[165 139 142 143 114  50 117  45 115  61] = E
[131 110 135  90 143 185 139 157  86  86] = Z
[156 138 136 157 115  56 116  77 134 107] = F
[122 109 137  71 145 188 140 188  97  99] = N
[113 110 119 133 129 156 127 153 128 138] = X
[154 111 139 103 127 127 127  93  94  67] = J
[123 137 126 145 126 120 120 113 143 164] = U
[126 119 139 138 138 194 157 169 101  97] = T
[131 120 130 109 135 160 142 131 118 121] = V
[150 128 138 134 113  72 120  82 119  71] = L
[119 124 122 138 122 106 112 114 136 132] = Q
[118 147 105 183 115  67 110  85 168 182] = G
count U: [122]
0
count J: [94]
1
count N: [136]
0

[142  60 146 173 125 157 173 137 142  84  92 143 184 183 183  99 143  85] : Y
[104 156 156 158 121  67 117 156 132  87  94 156 147 157 147 111 157 147] : A
[120  60 120 173 125 139 173 137 144  84  92 120 137 231 218 144 104  90] : K
count A: [156]
4
count A: [155]
0
count Y: [142]
2
count Y: [183]
2
count A: [157]
2
count K: [120]
3
count K: [92]
1

[130 129 131 128 126 136 114 121 133 128 128 126 130 133 126 131 135 130
 136 141 133 118 129 130 117 129 135 125 120 122 131 124 127 135 124 127
 129 130 133 121 122 129 130] : H
[ 96  38 131  89 129  20 114 138  65 137  54  88 188  85 137  87 185  67
 143 129 156 164 100 179 122  85  52 174 170  79 140  57 106  53  82  68
  35 196 198  76 222  74 181] : D
[160 136 151  49 131 152  98 102 125 133 112 179 150 112  92  96 135 133
 118 142  92 148 182 150 122 111  86 117 150 133  75 154 120 150 108 133
 134 131  86 114 126 150 180] : R
[196  76 166  23 128  98  78 110 173 120 147 174 236  66  47  68 213  93
 190 127 127 121 169 215 124 112  71 144  97 166 145 192 128 147 127 176
  92 129 211 166 146  42 201] : M
count R: [150]
5
count H: [135]
3
count H: [130]
6
count M: [126]
0
count H: [118]
1
count H: [126]
3
count D: [129]
2

[118 129 143 124 178 131 106 130 117 105 113 129 102 139 153  83 158 124
 130 128 140 146 154 139 107 129]  P
[118 141 143 124 178 131 106 130 117 105 113 110 102 139 131  45  92 121
 131 170 160 139 109 123 148 117]  S
[125 129 109 126  82 105 122 137 122 136 149 118 150 137 101 214 128 111
 136 125 130 150 124 112 118 158]  W
count W: [137]
2
count P: [124]
2
count W: [109]
1

[ 97 100 155 121] = sisuz
[ 53  51 135 148] = zevir
[ 51  47 138 181] = Zefas
[ 86 110 120 146] = kan
[ 96 101 149 125] = nen
[ 98  99 157 119] = rumo
[ 94 103 144 128] = Mobom
[ 44  44  44 196] = pofem
[105  92 175 105] = Div
[ 82 113 108 156] = Mar
[ 52  46 138 185] = Rimo
count pofem: [44]
3
count rumo: [97]
0

[113  47 130 119 130 114 134 112 113 130]  kep
[129 146 130 130 130 133 100 132 205 127]  Sek
[115 146 151 130 130 133 151 112 151 133]  ripem
[128 128 128 128 128 128 132 141 116 128]  togan
[130  47 129 119 134 113 134 122 116 128]  velu
count ripem: [133]
2
count kep: [113]
2
count togan: [116]
1
count kep: [114]
1

[163 135 140 129 127 130 122 142 128 127 127 132  77 127 128 123 142 123
 120 122 123 129 129 129  87 111 122 129  90 138 129 145 160 129] = ladir
[137 158 118 119 123 126 127 127 119 127 127 142 127 125 135 127 118 134
 129 136 128 126 141  86 105 143 129 128 140 142 132 124 127 127] = mivo
[118 108 127 136 132 127 129 137 121 131 125 125  93 128 125 128 133 123
 132 115 116 129  84 120 124 125 127 129 126 140 125 115 131 121] = fata
[106 127 146 145 129 126 127 126 126 130 124 131 120 127 124 127 122 135
 131 118 128 126 157 128 146 116 127 129 164 136 129 144  42 126] = muk
[101 132 115 144 128 127 100 121 131 127 101 128 131 128 127 130 125 119
 122 142 123 128 142 139  67 101 129 129 152 133 117 129 142 130] = Rigi
count Rigi: [101]
3
count mivo: [127]
8
count ladir: [122]
3

[128 129 127 132 125 127 130 127 129 128 131 127 133 128 129 129 125 127
 126 127 129 130 130 110 121 110 139 117 145 112  95 160 139  68 117 118
 172 136  96 136 126  90 135 134 134]  nisur
[118  89 145 173 136 180 131 131  86 109 133  97 128 116  97 135 149 144
 129 134 114 116 154  78 154  92 128 197 145 139 139 111 143 112 139 144
 103 135 153  81 134 164 124 138 109]  zegi
[130 128 127 131 130 126 126 137 132 126 129 125 127 124 128 129 128 129
 123 127 133 129 130 131 131 125 123 128 125 131 129 123 128 126 131 125
 124 128 126 135 130 126 126 121 126]  lag
[128 129 127 132 125 127 130 127 129 128 131 127 133 128 129 129 125 127
 126 127 129 130 117 158 156 186 107 133 139 141 114 142 112 110 101 148
 135 125 146 172 124 106 105  98 139]  ralu
[130 128 127 131 130 126 126 137 132 126 129 125 127 124 128 125 128 129
 123 127 129 129 130 131 131 125 123 128 125 131 129 123 128 126 131 125
 124 128 126 135 130 126 126 121 129]  luma
[163 171 135 100  95  81 135  48 129 148 149 109 105 168 103 145 116 122
  98 192 135 167 117 136 113 164  87  88 132 148 158 120  50 142 136 160
 162 131 157 111 142  89 110 130 169]  tiv
count zegi: [89]
1
count luma: [130]
4

[ 42  80  43  82  96  69 198  33 128  72 103 149 128] : siriz
[209  99 202  84  77  94 152 217 129  87  75  80  72] : Dukez
[207 155 199  58 143 160 137 216 128 157  45 148 128] : bib
[184 140 181 177 133 141  96 191 129 141 171 134 128] : Sepor
[132  98 131 203  88  96  93 134 128  93 204  92 129] : tubo
[ 42  80  43  82  96  69 198  33 128 160 103 149 128] : birab
[ 56  84  61 140 101  71 198  49 128  73  71 198 128] : Zibi
count Zibi: [72]
0
count Sepor: [177]
1

[140 129 129 117 108 110  81 166 130 138 127 143] = Mifal
[105 175 111 122 140 115  69 162 144 159 109 131] = zis
[112  88 147 142 137 148 193  79 112 103 112 112] = Timop
[112 111 149 115  85 114  96 112 111 112 154 151] = fotu
[165  89 144 106  51 143  51  51 121 125 143 160] = Vigem
[104 167 112 143 152 146 177  80 138 138 111 111] = didi
[132 104 128 130 143 132 149 132 118 132 143 128] = Tonub
[153 114 133 106  86 133  50 201 129 144 129 129] = Vugak
count Tonub: [127]
0
count fotu: [111]
2
count Vugak: [133]
2
count Vigem: [51]
3
count Tonub: [132]
4
count Timop: [112]
4
count Vugak: [86]
1

[148 130 136 127 128 125 133 134]  semo
[127 123 133 128 129 126 124 137]  tafi
[116 139 120 119 170  62  28 125]  sif
[126 147 119 129 124 122 130 119]  nizop
[126 122 130 104 125 124 126 124]  notud
[126 122 130 124 125 133 126 124]  dedus
[105 119 123 119 130 147 132 113]  lig
[146  31  57 161 146 141 182 141]  fede
[120 127 136 125 131 128 128 124]  geru
[126 127 119 129 126 118 126 122]  zopip
[122 122 118 122 122 123 122 118]  mati
count mati: [118]
2
count fede: [147]
0
count lig: [106]
0

[115 220 101  75  38] : tekes
[139 187  86 145 119] : zorir
[128 124 128  93 140] : pabu
[114  39  39  39  39] : Zetil
count pabu: [128]
2
count tekes: [101]
1
count pabu: [124]
1
count Zetil: [39]
4
count tekes: [37]
0
count tekes: [220]
1
count zorir: [145]
1

[130 132  97 148 165 111  83 116 139 103 122 133 136 118 107 112 156 132
 130  84 132 137 137 152 208 121  90 128 104 131 107 161 111 109 161  96
 204 152 153 122  97 173 163 180 106 148 148  92 167 117 122 129 123  72
  66 145 122 121  58] = Nugo
[121 136  82 133 177 116  79 169 138  95 129 118 154 127 125  92 152 105
 126 103 230 106 118 127 192 150 125 125  69 118 149 185 117  84 127 125
 186 132 154 129  96 156 170 156 119 140 150 127 176 142 132 114 122  77
  88 134 110 125  87] = zam
[141 131 108 151 163 107  87 164 135 102 126 136 141 108  98 112 150  98
 141  80 219 115 118 172 208 120  96 136 108 138 110 171 115 120  90 103
 197 145 164 118 103 177 118 176 106 140 140  83 155 136 129 126 135  69
  79 133  91 138  36] = gal
[126 128  92 135 172 112  82 166 138  94 121 126 157 126 127  95 158 109
 124 101 212 118 131 149 178 140 114 129  89 119 135 131 119  96 101 118
 182 124 142 113  92 146 150 153 131 146 143  85 168 138 130 123 119  83
  87 138 120 112  91] = duka
[130 132  97 148 165 152  83 177 130 103 122 133 136 118 107 112 156 102
 130  84 208 111 117 152 208 121 117 128 104 131 107 161 111 109 117  96
 117 152 152 122 117 173 163 180 106 130 148 130 117 117 122 129 129  70
 117 125 113 139  51] = bele
[119 128  82 126 165 123 101 138 140 101 128 113 135 154 120 103 138 104
 126 105 208 101 118 145 183 159 111 129  77 116 150 169 114  84  78  95
 177 144 151 137  96 158 175 154 114 154 142  72 175 135 145 117 116  87
 100 114 118 119 102] = luki
[125 129  95 124 153 125 117 157 135 111 135 111 126 144 110 112 124 100
 139 110 199 101  98 157 173 163 123 120  87 123 155 156 115  92  80  95
 158 145 158 145 111 161 180 145 106 119 128  67 156 130 155 115 122  94
 117 110 101 121 101] = fetud
[111 142  91 145 169 118  80 182 142 102 125 130 138 127 126 111 159 114
 116  98 190 113 156 134 197 123 105 138  90 122 115 149 111  97  92 100
 199 152 138 130  96 160 158 172 107 154 160  98 176 128 105 128 122  80
  80 127 137 134 133] = popuf
[129 141 111 156 158 114  90 165 134 111 127 140 127 108 103 125 135 103
 134  84 191 114 138 157 208 108  94 123 116 138  98 126 108 123  92  97
 196 161 155 127 108 180 160 180  96 146 148  99 152 108 111 131 136  75
  83 127 108 150  45] = vovo
count bele: [117]
8
count bele: [130]
5
count luki: [165]
1
count Nugo: [132]
3
count gal: [136]
3
count luki: [139]
0
count zam: [125]
5

[143  74 143  69 210  82 105] : biket
[203  71 139  68 172  68 121] : Toze
[150 195  95 197  95 198 119] : sizil
[214  71 139  68 172  68 121] : pez
[150 195  95 177  67 170 150] : furom
count sizil: [198]
1
count furom: [151]
0

[ 62  53  71 146 103] -> gar
[161 118 153 177 102] -> mamed
[ 69  58 131 144 107] -> mil
[162 120 145  39 181] -> Sufes
[162 120 145 182  96] -> Mabi
[175 112 167 188  91] -> mibif
[139 122 158 183 121] -> ruzu
[ 52  44  64 148  99] -> linug
[127 128 128 127 128] -> vipap
[180 180  90  90  90] -> bapev
[130 130 141  91 187] -> vobem
count bapev: [90]
3
count vobem: [130]
2

[131 127 146 131 125  92  96  81  54 119 157 102 124 133 150 111  73 133
  74] : sur
[120 170 120 143  82 120 111  57 211  89 151 127 120  58 126 112 109 109
  57] : Gugir
[131 127 146 131 125 110  96  81  54 119 157 102 124 130 127 111  73 133
 164] : ladu
count Gugir: [126]
1
count sur: [133]
2
count Gugir: [57]
2
count Gugir: [120]
4
count Gugir: [109]
2
count Gugir: [58]
1

[121 115 134 132 127 136 140 119 127 112 127 113 130 134 115  97 140 143
 140 114 130 132 116 130 127 134 128 146 113 159 125 114 103 143 140 124
 112] = laf
[159 174 111 162 174 126 148 139 102  70 143 140 129 175 108  63 174 124
 141  71 146 101 112 129 174 110 165 174 146 157 162 126 126 125 160  87
 103] = ziris
[103 109 127 114 110 138 132 121  82 104 131  92 149 152 133 114 178 157
 140 116 125 140 164 133 160 159 111  49 127 170 111 127 126 158  68 153
  92] = fovap
[159 160 111 162 174 126 148 139 102  70 143  87 128 165 108  63 144 124
 141  71 146 101 112 122 174 110 165 104 146 157 162 126 126 125 160  87
 103] = pep
count ziris: [129]
2
count fovap: [112]
0
count ziris: [174]
5
count pep: [165]
2
count ziris: [145]
0
count laf: [113]
2

[140 120 119 125 140 106 123 131 129 137 120 118 127 127 105 148 111 146
 118 155 138 143 126 106 133 138 151 127 104 119 130 148 118 123 111 140] : butek
[148 141 102 124 153 116 137 114 134 150 113 101 138 152 149 171  60 169
  92 210 148 166  91  54 136 149 185 136  50  99 135 187 137 105  86 138] : zuvo
[134 153 102 109 136 122 135 117 134 135 123 110 132 138 101 149  90 162
  93 165 134 135 104  89 142 142 160 128  80 109 143 161 117 109 104 134] : bodum
[134 153 102 109 136 122 135 117 134 135 123 110 132 138 101 149  90 162
  93 165 134 145 104  89 142 142 160 128  80 109 136 175 108 115  97 146] : badof
[124 138 105 110 149 127 128 130 126 105 136 130 124 104  96 140 114 149
 118 105 138 139 123 114 139 138 129 128 127 123 138 152 130 103 115 118] : ropu
[124 138 105 110 149 127 128 130 126 105 136 130 127 104  96 140 114 149
 118 118 138 139 123 114 144 113 129 128 127 118 138 127 130 127 115 118] : pezed
[128 118 155 160 132 126 141 118 118 139 118 139 134 140 137 125 119 108
 148 156 130 135 107 111  98 123 115 141 124 128 105 124 126 135 132 108] : peta
[103 165 133 143 146 126 169  99 131 106 133 149 145 165 121 121  87 124
 128 151 130 141  61  81 101  96  98 154 113 110 116 148 135  96 127  61] : Ped
count bodum: [134]
4
count pezed: [105]
2
count ropu: [140]
1
count peta: [118]
4
count zuvo: [137]
2

[126 131 130 131]  Keved
[119 118 118 118]  Rak
[126 129 130 125]  bas
count Rak: [119]
1
count Keved: [131]
2
count bas: [130]
1

